(in the rows, 128 means zero)
Each path is a new rotation, seen through one point. The rows after it are directions, each followed by how far the rotation turns it, in degrees per step (0 if it stays put).
Each turn is a multiple of 5 degrees from 10 to 175, or 0.
Each row of a path follows its step; steps can be skipped.
Rotation 1:
step 0: [135 129 142 135 128 128 129 123 111 116 124 125 111 131 136 129 136 133
 135 145 131 138 133 129 119 119 131 135 130 134 121 132 137 133 115 134
 132 136 134 133 130 147 116]
step 1: [128 131 113 127 130 152 141 121 133 131 125 138 126 133 149 120 137 130
 129 133 118 129 116 134 123 120 124 128 131 127 127 131 121 122 124 129
 143 138 114 133 131 137 121]
step 2: [134 132 119 125 131 125 135 124 148 131 132 124 122 128 139 130 127 134
 122 127 149 128 130 133 114 113 128 124 127 117 111 115 143 130 121 121
 122 127 120 142 130 133 132]
step 3: [140 133 128 124 114 132 130 131 137 130 127 131 119 132 133 135 135 120
 127 116 127 130 132 133 126 107 134 122 117 117 139 129 129 124 116 139
 131 125 151 125 132 141 123]
step 4: [118 125 116 137 119 135 129 122 127 132 115 127 138 120 135 125 131 137
 128 133 136 145 127 143 113 112 128 131 117 144 134 125 123 133 129 129
 128 112 132 123 131 135 132]
step 5: [121 136 119 142 129 123 136 133 135 121 144 135 132 117 132 131 141 132
 117 137 134 134 126 135 140 120 138 131 136 124 127 135 140 146 115 133
 136 118 124 121 137 131 125]
step 6: [130 139 140 126 136 134 138 120 114 124 127 128 126 128 141 134 135 131
 118 139 140 133 141 117 112 122 143 131 131 128 132 120 129 125 122 147
 134 132 132 123 142 126 126]
step 7: [125 129 114 142 113 140 141 124 116 135 142 133 134 144 141 134 143 138
 133 133 133 123 127 133 121 117 126 133 134 117 132 126 121 119 139 127
 125 135 124 130 126 132 129]
step 8: [124 124 135 134 129 121 130 136 137 135 126 133 110 126 128 130 129 136
 119 140 136 128 126 144 117 111 141 122 130 114 112 126 139 118 141 128
 136 125 122 126 122 137 128]
step 9: [136 117 121 140 127 136 134 134 119 129 121 127 113 135 127 139 130 123
 120 133 121 127 134 132 134 109 131 127 120 130 125 110 127 121 106 132
 141 127 140 135 132 130 122]
step 10: [126 133 109 130 115 125 119 127 130 133 127 128 126 131 144 119 139 119
 126 144 126 145 118 126 114 123 128 122 121 138 125 117 126 125 123 122
 140 125 124 123 141 128 141]
step 11: [136 141 127 144 122 125 142 130 139 108 137 137 124 124 130 125 133 129
 129 137 134 143 133 139 128 131 127 132 117 115 116 124 134 134 119 136
 126 129 130 130 131 134 141]
[129 129 132 125 130 127 132 130 123 126 125 128 128 127 128 129 131 127
 127 127 127 130 130 130 131 126 130 121 122 129 129 130 128 126 127 128
 126 133 130 131 130 126 124]	125
[127 128 125 126 135 129 126 130 126 128 125 131 129 126 128 126 128 129
 125 128 125 127 129 128 130 126 126 129 131 129 127 124 129 130 124 125
 133 126 124 128 131 125 123]	90
[129 132 127 129 126 125 127 123 133 126 126 127 125 127 129 124 124 125
 131 125 127 130 128 132 127 125 124 128 130 129 129 129 127 128 123 131
 125 130 124 131 130 128 125]	35
[128 126 126 132 133 128 131 125 125 126 126 127 130 131 125 130 126 131
 128 127 134 128 130 131 128 128 125 131 125 130 125 124 126 130 125 129
 124 128 129 132 127 127 131]	155
Rotation 2:
step 0: [131 108 129 121 121 123 131 129 128 131 116 126 119 128 126 146 131 108
 125 122 131 125 124 129 128 137 132 136 140 121 144 119 137 130 121 133
 118 127 127 127 141 127 136]
step 1: [132 132 138 113 141 125 124 115 134 140 120 133 121 122 142 138 119 123
 124 138 147 125 125 136 126 123 122 130 122 123 133 118 138 117 127 136
 117 130 127 121 130 123 132]
step 2: [132 134 135 135 134 131 121 124 135 125 122 138 128 126 122 128 121 121
 119 133 128 123 132 117 136 126 131 122 126 122 133 124 146 131 115 147
 120 118 134 117 147 142 129]
step 3: [143 122 130 132 134 126 123 130 122 133 124 129 128 134 142 134 123 121
 137 122 126 118 137 140 114 127 132 113 121 117 134 129 143 129 109 135
 131 115 130 120 124 127 122]
step 4: [143 126 139 138 119 115 119 121 111 124 125 137 119 121 124 136 122 125
 123 134 127 120 122 140 132 129 132 126 130 142 135 137 139 122 117 130
 122 121 123 131 138 117 129]
step 5: [123 124 142 124 119 125 123 127 118 126 121 124 148 133 131 137 120 118
 129 137 143 121 124 126 130 136 127 121 129 121 147 137 132 115 116 125
 121 124 124 119 125 131 137]
step 6: [124 120 131 120 120 124 115 105 134 120 132 137 120 118 123 128 119 125
 135 127 143 121 131 132 124 136 140 128 136 116 129 124 125 127 116 134
 125 122 117 116 134 125 134]
step 7: [138 132 141 123 131 133 124 121 129 120 129 130 133 119 139 122 126 104
 128 125 125 110 132 128 124 118 132 142 136 127 139 123 137 126 126 126
 124 121 132 108 128 122 128]
step 9: [132 136 127 113 132 124 117 124 133 131 127 132 120 143 139 134 122 126
 128 140 126 130 121 142 124 117 132 128 135 128 147 130 144 129 116 124
 117 120 121 128 136 131 136]
step 10: [128 122 143 127 137 130 128 131 121 111 129 141 119 122 128 129 122 126
 131 132 129 130 115 133 126 138 120 125 128 119 137 130 142 126 118 142
 106 124 125 121 130 141 129]
step 11: [134 111 136 123 131 132 115 120 131 134 113 131 128 122 138 128 122 126
 126 117 121 125 129 132 121 140 127 125 124 130 148 126 137 119 107 129
 131 135 128 118 136 131 123]
step 12: [136 129 140 122 129 132 129 121 129 132 127 133 137 110 135 140 123 117
 128 121 140 119 122 141 128 130 131 129 129 136 129 141 138 127 120 149
 132 119 123 132 141 123 134]
[133 129 127 125 129 133 128 131 131 131 129 128 126 126 127 126 131 128
 129 131 131 125 131 125 131 124 130 127 125 124 129 125 129 128 134 127
 129 124 128 126 132 126 128]	60
[129 132 129 130 129 126 130 129 125 128 129 130 127 125 125 125 126 128
 130 130 127 124 130 129 127 130 123 128 127 132 128 124 131 122 132 126
 125 133 131 126 128 129 129]	120
[131 129 131 130 129 130 127 128 128 130 129 130 127 127 127 130 122 126
 127 124 135 128 126 131 128 128 130 128 132 127 132 128 130 129 124 123
 124 125 131 126 129 130 126]	0
[128 126 130 127 131 129 127 124 131 129 125 128 134 122 128 125 125 127
 123 125 131 131 132 127 125 129 125 132 129 127 124 125 127 128 128 130
 129 128 127 127 130 128 131]	70
[127 130 131 126 134 131 129 123 123 127 126 127 124 128 132 127 127 131
 127 129 128 125 129 127 129 126 130 128 133 134 127 130 125 129 130 129
 127 124 127 130 130 128 128]	135
[125 128 124 125 127 126 129 125 128 126 131 127 125 130 132 125 129 125
 124 126 128 130 124 126 125 129 131 131 128 127 130 126 131 133 133 125
 124 130 128 125 128 129 131]	40
[123 124 131 131 130 130 130 129 124 128 130 127 129 130 128 129 130 129
 131 122 130 128 131 124 128 125 124 123 130 125 131 126 130 130 128 129
 126 129 129 130 129 126 132]	140
Rotation 3:
step 1: [126 127 118 130 127 121 130 142 131 137 136 139 139 123 133 131 120 117
 131 141 143 126 124 130 122 129 153 135 134 119 128 141 134 133 128 122
 134 135 135 124 142 115 137]
step 2: [144 137 114 141 127 135 115 142 122 127 113 122 124 117 138 127 127 123
 134 144 127 114 124 128 122 115 132 125 123 131 118 134 133 139 116 127
 127 126 120 123 131 127 129]
step 3: [124 126 127 134 136 126 122 139 134 120 130 127 146 116 125 127 128 140
 129 154 126 122 132 131 110 145 125 131 133 117 126 130 133 126 120 132
 119 139 134 128 140 130 128]
step 4: [135 127 134 125 127 132 131 132 136 143 120 119 109 128 125 135 122 137
 137 151 138 112 126 123 126 118 136 132 131 127 121 121 138 115 120 128
 122 135 129 126 141 126 123]
step 5: [133 129 123 131 126 130 124 134 123 133 130 157 123 121 121 124 120 135
 116 145 131 124 120 141 119 130 141 133 130 110 127 119 127 133 129 124
 135 132 127 133 142 121 124]
step 6: [146 129 120 134 127 143 130 138 126 129 122 128 126 106 133 127 126 131
 136 136 132 119 133 139 116 118 130 143 133 134 125 121 138 126 123 134
 126 120 132 123 118 108 120]
step 7: [115 126 134 135 118 122 138 145 132 134 130 136 146 126 121 126 129 129
 136 143 130 124 133 144 115 122 132 131 123 119 118 139 130 132 124 122
 120 131 136 117 140 116 130]
step 8: [141 136 131 151 139 136 124 128 127 134 123 123 119 128 129 133 120 136
 146 147 129 121 127 124 123 117 145 133 124 128 127 136 132 129 126 124
 136 125 130 112 136 131 135]
step 9: [131 132 117 132 131 125 128 135 130 117 133 133 139 118 123 123 116 128
 133 149 123 119 125 132 133 130 140 138 130 110 131 127 126 142 124 142
 115 130 126 130 147 131 117]
step 10: [132 131 109 124 126 132 125 141 121 135 125 117 120 123 142 132 124 136
 137 140 148 114 123 131 117 130 134 132 125 122 133 123 140 114 117 130
 121 125 141 124 132 124 127]
step 11: [130 131 126 125 122 130 128 143 135 127 128 146 127 129 129 132 143 130
 124 148 123 114 112 137 117 125 132 131 138 114 116 142 132 129 118 118
 131 134 128 128 136 126 121]
step 12: [140 128 139 129 139 136 123 133 119 135 118 126 124 103 129 138 118 121
 132 147 133 130 126 130 116 134 142 136 137 132 122 127 137 127 121 127
 131 136 124 119 127 118 133]
[129 126 123 124 132 124 126 130 129 128 129 126 127 122 130 131 130 130
 123 130 129 127 125 124 129 131 127 125 127 129 125 129 129 126 125 126
 129 131 124 127 129 131 125]	45
[129 125 130 131 128 132 125 126 125 130 127 123 127 123 127 129 131 125
 129 129 130 126 125 128 129 121 130 126 126 129 129 129 125 123 131 127
 125 125 128 132 125 131 125]	175
[131 130 129 127 134 131 129 126 131 122 129 127 133 125 125 129 129 128
 127 127 123 127 127 127 127 129 130 133 133 130 128 129 131 126 131 131
 127 128 129 130 127 127 127]	125
Rotation 4:
step 0: [130 102 133 133 130 137 137 127 131 121 143 121 132 142 118 139 122 133
 131 126 126 139 147 123 119 133 133 134 129 143 132 131 129 125 130 128
 119 104 126 131 133 127 127]
step 1: [127 121 133 147 133 120 126 132 125 125 143 126 121 140 128 136 120 118
 120 127 130 134 123 127 133 142 121 137 136 130 132 124 119 136 125 128
 104 115 141 137 130 117 145]
step 2: [128 137 123 148 121 129 119 113 130 119 137 123 126 148 131 120 136 129
 124 130 134 134 134 134 132 123 136 120 135 136 135 128 133 125 123 121
 112 107 136 116 114 119 135]
step 3: [132 124 119 143 113 141 130 122 136 134 135 111 117 135 114 128 136 128
 132 133 140 131 131 140 122 118 114 131 125 131 123 127 122 116 127 143
 116 122 133 131 127 109 132]
step 5: [119 116 127 134 138 133 142 121 112 124 123 105 138 130 125 128 128 122
 136 137 122 138 132 137 117 131 129 137 140 147 135 120 131 120 128 131
 118 115 134 131 124 125 138]
step 6: [129 115 131 142 127 123 130 135 128 133 135 109 139 135 126 125 113 148
 117 121 128 128 136 130 122 134 126 127 138 131 129 126 118 125 126 131
 108 108 120 131 127 126 141]
step 7: [136 137 135 135 121 128 128 123 131 116 143 116 130 135 126 124 118 112
 119 124 137 128 131 133 126 136 125 128 118 147 131 133 119 126 123 120
 119 107 129 126 135 118 150]
step 8: [121 130 133 142 122 134 118 120 139 126 143 116 130 135 127 140 126 129
 126 139 139 135 126 120 131 131 120 130 133 140 133 126 127 105 121 130
 117 115 139 115 124 113 117]
step 9: [143 129 142 154 124 134 142 125 135 140 140 119 120 134 121 127 135 136
 141 132 127 140 112 138 121 128 121 124 132 136 127 128 133 126 123 131
 122 117 140 133 124 121 133]
step 10: [117 128 131 141 122 127 131 129 118 129 119 109 129 135 133 119 145 138
 137 142 133 131 132 135 136 140 118 133 137 147 125 141 129 130 119 137
 120 121 133 127 128 125 145]
step 11: [123 118 131 131 126 140 140 125 127 126 133 110 145 142 109 125 131 135
 130 138 131 143 145 127 128 123 118 129 132 139 133 128 128 126 136 125
 126 107 117 134 129 130 134]
step 12: [127 121 136 145 138 112 132 131 127 124 139 110 129 132 128 144 122 126
 129 124 130 135 133 127 133 127 117 141 124 132 128 132 114 121 135 122
 110 113 127 140 137 126 142]
[128 126 126 127 129 127 134 127 126 130 125 123 128 128 130 130 129 131
 127 132 135 127 128 128 128 126 130 125 132 129 128 127 130 130 132 128
 133 130 129 129 134 129 130]	60
[130 130 130 131 133 123 129 129 127 127 126 127 127 127 132 129 128 129
 128 133 124 129 124 130 125 127 131 127 131 126 128 125 129 131 130 127
 124 127 131 128 123 128 125]	95
[127 128 127 132 130 130 131 130 129 123 132 128 122 126 127 131 125 126
 123 129 125 123 130 128 126 132 129 124 131 127 130 130 128 126 127 128
 131 129 127 125 129 130 129]	55
[129 129 128 126 129 124 129 130 127 125 125 127 125 134 130 123 126 127
 129 128 130 127 124 126 128 135 124 129 124 126 131 132 128 130 128 130
 130 127 131 129 129 127 130]	125
[128 130 127 126 130 128 128 127 124 131 124 124 129 127 130 128 125 128
 126 125 124 127 129 132 125 126 128 130 125 124 132 129 126 119 132 127
 129 128 126 128 128 127 131]	45
